The same turns and mirrors carry the whole set onto itself and the rows of a family onto each other. Which other rows belong to the same family as each row named below? List them in the order they appear above.
These 32 rows form 4 families of 8 rows each.
Bifuz: [ 0.05 -2.17  2.21  0.37 -1.96  1.78  0.18 -2.56 -1.64  0.32 -1.60 -1.01
 -1.58  1.68  0.92  2.15  0.70 -1.57 -0.51 -0.85 -0.62  3.07  0.60 -1.68
 -1.89 -1.57]
Tar: [-1.13 -0.06  1.32  0.71 -1.85  0.03  1.23 -1.42 -1.16 -0.24 -2.11 -1.81
  0.49  0.96  1.50  2.70  1.00 -1.87 -0.24 -0.67  0.43  3.94 -0.55 -1.12
 -0.28 -0.83]
Zul: [ 0.12 -1.85  2.89  0.70 -1.74  1.14  0.46 -2.52 -2.09  0.84 -1.94 -1.46
 -1.12  2.67  1.48  1.88  0.11 -1.26 -1.04 -0.64 -0.51  2.88  0.98 -1.51
 -1.32 -1.55]
gafur: [ 0.11  0.08  0.82 -2.95  0.44 -0.57  3.08 -1.27 -1.38  2.11  1.56  0.23
  0.45 -0.20 -0.95  1.79 -0.99  0.77 -1.87  0.67 -1.48  0.59 -0.48 -0.87
  0.35  0.28]
debo: [-1.01 -0.37  0.30 -1.70  0.22 -1.58  2.61 -1.76 -1.08  0.98  0.53  0.23
  1.53 -0.47 -1.18  1.76 -0.40 -0.70 -1.81  0.20 -2.22  2.81 -0.96 -0.83
  0.89  1.46]
Divu: [-0.03  1.23  2.16 -0.55 -0.72  0.85  2.40 -0.65 -1.29  0.78 -2.60 -1.35
  0.36  1.17  2.08  2.22  0.24 -0.40  0.37  0.78  0.89  1.49  0.58 -1.78
 -0.04 -1.06]
nonil: [ 0.46 -2.52  0.82 -2.69 -0.28  0.46  2.34 -2.40 -1.34  2.56  2.21  0.35
 -0.90  0.70 -1.55  1.48 -0.94  0.53 -2.37 -0.47 -1.89  1.50 -0.22 -0.93
 -0.38 -0.76]
Tedo: [ 0.10 -0.54  3.19 -0.28 -0.70  1.80  1.99 -2.00 -1.53  1.69 -1.56 -1.40
 -0.81  2.32  1.83  0.89 -0.18 -0.12 -0.03  0.14  0.08  0.95  1.56 -1.91
 -1.44 -2.02]
sem: [-0.49 -0.63  0.39 -3.45 -0.09 -0.12  3.33 -1.45 -1.26  1.88  2.43 -0.15
  0.65 -0.16 -0.72  0.96 -0.80  0.57 -0.69  0.09 -0.98  0.85 -0.14 -0.82
  0.47  0.44]
Sirag: [-0.44 -0.10  2.18  1.30 -1.42  0.54  0.83 -1.83 -1.41 -0.26 -2.10 -2.07
  0.48  1.98  1.76  1.82  0.66 -1.68 -0.69 -0.51  0.25  3.31 -0.44 -0.68
 -0.02 -0.50]
guse: [-0.88  1.47  1.75 -0.53 -0.75  0.71  2.89 -0.72 -0.77  0.81 -1.57 -1.73
  0.60  0.59  1.98  1.83  0.56 -0.40  0.71  0.26  1.13  1.46  0.15 -1.58
 -0.55 -1.52]
dorok: [-0.09  0.11  0.39 -2.32  0.59  0.14  3.58 -1.11 -1.59  2.04  1.66  0.41
  0.96  0.32 -0.86  0.69 -1.11  1.16 -1.29  0.17 -0.82  0.59 -0.49 -0.58
  0.06  0.18]
nikeb: [-0.78 -0.36  1.63  0.74 -1.31  0.51  1.63 -1.61 -0.98 -0.09 -3.05 -1.33
  0.69  1.33  1.58  2.06  0.83 -1.75  0.16 -0.25  0.08  3.90  0.12 -1.61
  0.16 -0.53]
sisa: [ 0.34 -0.56  2.69 -0.85 -0.95  2.35  1.65 -1.76 -1.40  1.27 -1.05 -0.95
 -1.55  1.33  1.42  1.51  0.23 -0.11  0.24  0.14  0.16  0.55  1.29 -2.06
 -2.11 -2.13]
Rovak: [-0.46  1.15  2.49  0.31 -0.46  1.16  2.41 -1.28 -0.88  0.54 -1.77 -1.99
  0.77  1.63  2.16  0.93  0.36 -0.52  0.33  0.27  0.80  1.36  0.14 -1.09
 -0.18 -1.04]
boto: [-0.42  1.59  2.07 -0.27 -0.51  1.29  2.21 -0.98 -0.89  0.07 -1.67 -1.42
  0.35  0.46  1.80  1.58  0.70 -0.60  0.78  0.60  0.72  0.97  0.03 -1.40
 -0.75 -0.78]
Bog: [-0.67 -2.72  0.36 -2.26 -1.33 -1.19  1.27 -2.45 -2.23  1.12  1.42  0.14
  0.05  0.35 -1.32  2.11 -0.57 -1.09 -1.88 -0.71 -2.49  3.56 -0.06 -0.99
  0.16  1.15]
Zigik: [-0.74 -0.04  1.59  0.99 -1.44  0.71  0.76 -1.76 -1.09 -0.88 -2.17 -1.47
  0.32  0.77  1.29  2.22  1.19 -2.05 -0.01 -0.40 -0.07  3.42 -0.55 -1.08
 -0.57 -0.15]
Pof: [-0.66  0.03 -0.18 -1.07 -0.08 -1.25  2.34 -1.27 -1.88  0.56  0.69  0.25
  1.77  0.12 -1.06  1.71 -0.57 -0.37 -1.94 -0.21 -1.39  2.82 -1.49 -0.08
  0.84  1.60]
mevo: [-0.34  0.44  0.12 -1.51 -0.40 -1.42  2.92 -1.44 -1.45  0.53  1.23  0.13
  1.15  0.13 -0.65  1.66 -0.98 -0.97 -1.52 -0.10 -1.46  3.37 -1.11 -0.45
  0.94  1.88]
mul: [ 0.91 -0.85  2.43 -0.84 -1.32  2.18  1.84 -1.40 -1.50  1.73 -1.58 -1.27
 -1.39  2.13  1.66  2.11 -0.03  0.13 -0.20  0.00  0.87  1.31  1.01 -1.80
 -0.95 -2.48]
zupod: [-0.34 -2.23  2.01  0.14 -2.31  0.88  0.64 -2.28 -1.84  0.98 -1.66 -1.23
 -1.41  1.85  1.13  2.69  0.47 -1.38 -0.77 -1.04 -0.31  3.60  0.85 -1.93
 -1.73 -2.11]
boge: [-0.80 -0.45 -0.01 -2.42 -0.73 -1.29  2.20 -1.44 -1.65  0.65  1.67 -0.38
  1.27 -0.32 -0.84  1.94 -0.39 -0.66 -1.34 -0.18 -1.27  2.63 -1.08 -0.24
  1.21  1.65]
gom: [-0.66 -2.97  0.31 -1.43 -0.49 -0.56  1.89 -2.84 -1.07  1.38  1.24  0.37
  0.18  0.45 -1.77  1.48 -0.31 -0.95 -2.30 -0.95 -2.67  3.76 -0.73 -0.88
  0.14  0.40]
tetu: [-0.10 -2.33  0.42 -1.26 -1.17 -0.87  1.89 -2.65 -1.91  1.06  1.34  0.61
 -0.30  1.04 -1.29  1.64 -1.11 -1.43 -2.14 -1.00 -2.52  4.55 -0.28 -0.96
 -0.10  1.05]
toz: [ 0.17 -2.63  0.83 -2.20 -0.15  0.60  2.58 -2.40 -2.11  2.65  1.63  0.97
 -0.60  1.20 -1.45  0.72 -1.30  0.69 -1.93 -0.60 -2.03  1.62  0.60 -1.32
 -1.15 -0.53]
potif: [-0.42 -2.75  0.26 -0.91 -0.83 -0.76  1.34 -2.53 -2.42  1.23  0.65  0.77
  0.23  0.99 -1.67  1.71 -0.77 -0.81 -2.52 -1.05 -2.59  3.87 -0.44 -0.80
 -0.35  0.80]
dusi: [-0.36 -2.87  0.89 -3.33 -0.72  0.07  2.38 -2.49 -1.88  2.35  2.21  0.42
 -0.62  0.51 -1.19  1.09 -0.95  0.11 -1.24 -0.47 -2.18  1.79  0.91 -1.55
 -0.56 -0.03]
ramut: [ 0.38  0.53  0.66 -2.81  0.13 -0.10  3.94 -1.24 -1.34  1.95  2.19  0.29
  0.21  0.41 -0.45  0.91 -1.54  0.55 -1.06  0.28 -0.89  1.18 -0.16 -0.86
  0.19  0.51]
futu: [ 0.67 -2.26  0.97 -2.61 -0.58  0.46  2.97 -2.46 -1.76  2.48  2.29  0.75
 -1.28  1.30 -1.09  0.91 -1.64  0.12 -1.68 -0.64 -1.96  2.29  0.64 -1.45
 -0.92 -0.35]
Sevi: [-0.13 -0.74  2.46 -1.15 -1.22  1.66  2.31 -1.56 -1.46  1.99 -1.17 -1.17
 -1.31  1.52  1.62  1.83  0.02  0.03  0.20 -0.07  0.42  1.16  1.60 -2.35
 -1.99 -2.79]
Kun: [ 0.11 -2.44  1.88  0.38 -1.88  1.88  1.09 -2.32 -1.19  0.86 -2.04 -1.23
 -1.05  2.29  1.19  1.98  0.55 -1.33 -0.41 -1.03  0.08  3.74  0.57 -1.67
 -0.74 -2.02]

Which other rows belong to the same family as gom? gafur, debo, Divu, nonil, nikeb, mul, Kun
Which other rows belong to the same family as tetu? Bifuz, sisa, boto, Zigik, mevo, ramut, futu
Which other rows belong to the same family as Bog? Zul, Tedo, sem, Sirag, Rovak, boge, dusi

The same turns and mirrors carry the whole set onto itself and the rows of a family onto each other. Which other rows belong to the same family as each row named below? List them in the order they appear above.
These 32 rows form 4 families of 8 rows each.
nen: [-1.24 -1.49 -0.56 -0.23 -1.54 -0.17  1.10  0.53 -1.50  0.23 -0.82  2.30
 -0.62 -0.68 -0.41 -0.77 -0.18]
Kide: [-2.06  1.58 -0.19 -0.50 -1.27  2.01 -1.01  0.30 -0.74  0.54 -0.14 -0.25
 -0.04  0.45  0.49 -0.63 -0.85]
dovup: [-1.25 -1.76 -0.36 -0.86 -0.54 -0.39  1.35 -0.49 -1.40  0.56 -1.10  1.79
 -0.97 -0.04  0.01 -0.68 -0.85]
nepi: [ 0.56  1.80  0.69  1.39 -0.56 -1.34 -0.91  1.09 -1.04  1.26 -1.33  1.11
 -0.94  1.15 -0.30  0.53  0.16]
nika: [ 0.04  0.47  1.63  0.00  0.60 -0.57 -1.36 -0.90 -1.43 -1.81 -1.15  0.96
  1.18  0.40 -0.70 -1.18 -1.09]
mil: [-0.19  0.90  0.26  0.36  1.43 -0.64 -1.03 -2.06 -0.95 -1.13 -0.60  1.87
  1.49 -0.10 -0.49 -1.29 -0.37]
Ris: [ 0.17  0.78  1.12 -0.08 -0.04 -0.72 -1.58 -1.66 -0.75 -1.11 -0.77  0.82
  0.62 -0.22 -0.47 -1.64 -1.64]
refi: [ 1.07 -0.12  0.21  0.90  0.94 -2.02  2.18  0.02 -1.91  0.62 -0.14  0.62
  1.93 -0.19 -1.25  0.06  1.06]
fuber: [-0.92  0.06 -0.38  0.58 -0.39  0.14  2.09  1.13 -1.87  1.57  1.35 -0.34
  0.28  0.20  0.07  2.21  1.53]
vige: [-2.05  0.98  0.38 -0.59 -1.06  2.02 -1.10  0.26 -0.94  0.58  0.62 -0.47
 -1.28  0.21  0.09  0.15 -0.74]
ranub: [-0.99 -1.52 -0.76 -1.52 -0.18  0.65  0.88 -1.33 -1.35 -0.33  1.30 -0.19
  1.88 -1.09  0.25 -0.57 -0.06]
miri: [ 0.32  0.54  0.01  0.40  0.31 -1.00 -1.09 -1.99 -0.26 -1.47 -0.74  0.97
  1.00 -0.11 -1.06 -1.39 -1.12]
Nema: [ 0.13  1.91 -0.10  1.53 -0.40 -1.77 -0.57  0.54 -1.77  1.01 -2.05  0.93
 -1.02 -0.03 -0.09  0.68 -0.01]
nane: [-0.24 -1.74  0.27 -0.82 -0.63  0.91  0.38 -1.54 -0.72 -0.15  1.16 -0.40
  2.35 -1.03  0.67 -0.23  0.01]
beguk: [-0.30 -0.44 -0.05  0.70 -1.37  0.67  1.36  0.83 -2.19  2.01  0.68 -1.41
 -0.93  0.23  0.16  1.65  0.50]
tibe: [-0.83  0.38 -0.87  0.45 -1.02  0.00  1.84  0.35 -1.20  2.22  1.78 -0.50
 -0.23 -0.43  0.30  1.77  0.99]
gudam: [-0.16  1.69  0.97  0.82  1.21 -0.07 -0.95 -1.56 -1.27  0.81  2.32 -1.35
  1.65  0.01 -0.19  1.06 -0.19]
lala: [ 0.78  2.23  0.63  1.96  0.56  0.40 -1.03 -0.70 -1.76  0.28  1.19 -1.30
  1.55  0.18 -0.35  1.04  1.01]
Nup: [-0.61 -1.44  0.35 -0.43  0.43  1.81  0.89 -1.71 -1.34 -0.16  2.17 -0.43
  1.56  0.18 -0.26 -0.34  0.11]
zef: [ 1.26 -0.72  0.99  0.96  0.84 -2.60  1.48 -0.90 -1.85 -0.08  0.70  0.75
  1.02 -0.52 -0.86  1.20  0.72]
Vefud: [-1.71  0.82  0.33 -0.15 -1.18  1.69 -1.79 -0.80 -0.92 -0.05  0.48 -0.15
 -1.15  0.26  0.88  0.45 -1.06]
Sopo: [-1.77  1.16  0.43  1.10 -0.71  1.61 -1.14 -0.76 -0.49  0.13  0.18 -0.37
 -1.07  0.30  1.25 -0.68 -1.20]
dulo: [-0.46 -1.03 -0.64 -0.26 -0.79 -0.17  2.10  0.73 -0.58 -0.71 -1.18  2.01
 -0.45  0.24  0.29 -0.01 -0.54]
tuluf: [-0.55  2.59  0.48  1.30  0.16 -1.49  0.11  0.99 -1.89  0.61 -0.61  0.91
 -1.45  0.96 -1.06  0.80 -0.15]
Vetu: [ 1.28 -0.68 -0.20  0.00  0.73 -1.56  1.49 -0.42 -2.68  0.70 -0.07  0.88
  1.63 -0.17 -1.64  1.05  1.34]
gubuk: [-0.34  1.92  1.43  0.77  0.37 -0.42 -1.58 -1.28 -2.01  1.18  1.74 -1.52
  1.38 -0.30 -0.71  0.57  0.42]
Rosel: [ 0.57  2.16  1.07  0.97  1.32 -0.12 -0.66 -1.34 -1.34  0.37  1.16 -1.80
  1.40  0.73  0.04  1.26  0.14]
riril: [-0.95  0.12  0.48  0.38 -0.53  0.66  1.51  1.14 -2.57  2.10  1.12 -0.51
 -0.25  0.13  0.68  1.87  1.15]
Ditu: [ 1.30 -0.14  0.39  1.05  0.62 -2.57  1.58 -0.83 -1.66 -0.13 -0.03  0.97
  2.20 -0.28 -0.52  0.43  0.62]
fomop: [-1.23 -1.11 -0.16 -0.63  0.35  1.04  1.36 -1.92 -1.82 -0.64  1.69 -0.63
  1.72 -1.17 -0.12 -0.05 -0.15]
fegos: [ 0.22  2.36  1.49  2.01 -0.25 -1.17 -0.37  0.76 -1.26  0.78 -0.73  0.69
 -0.99  1.02 -0.69  1.15 -0.07]
vulut: [-0.62 -0.87 -0.22 -0.32 -1.66 -0.47  1.43  1.00 -1.32 -0.34 -1.73  1.80
 -0.72 -0.07 -0.21 -0.50  0.09]

Which other rows belong to the same family as beguk? dovup, mil, Nema, lala, Nup, Sopo, Vetu
Which other rows belong to the same family as riril? nen, nepi, refi, miri, Vefud, Rosel, fomop
Which other rows belong to the same family as zef? Kide, nika, nane, tibe, dulo, tuluf, gubuk

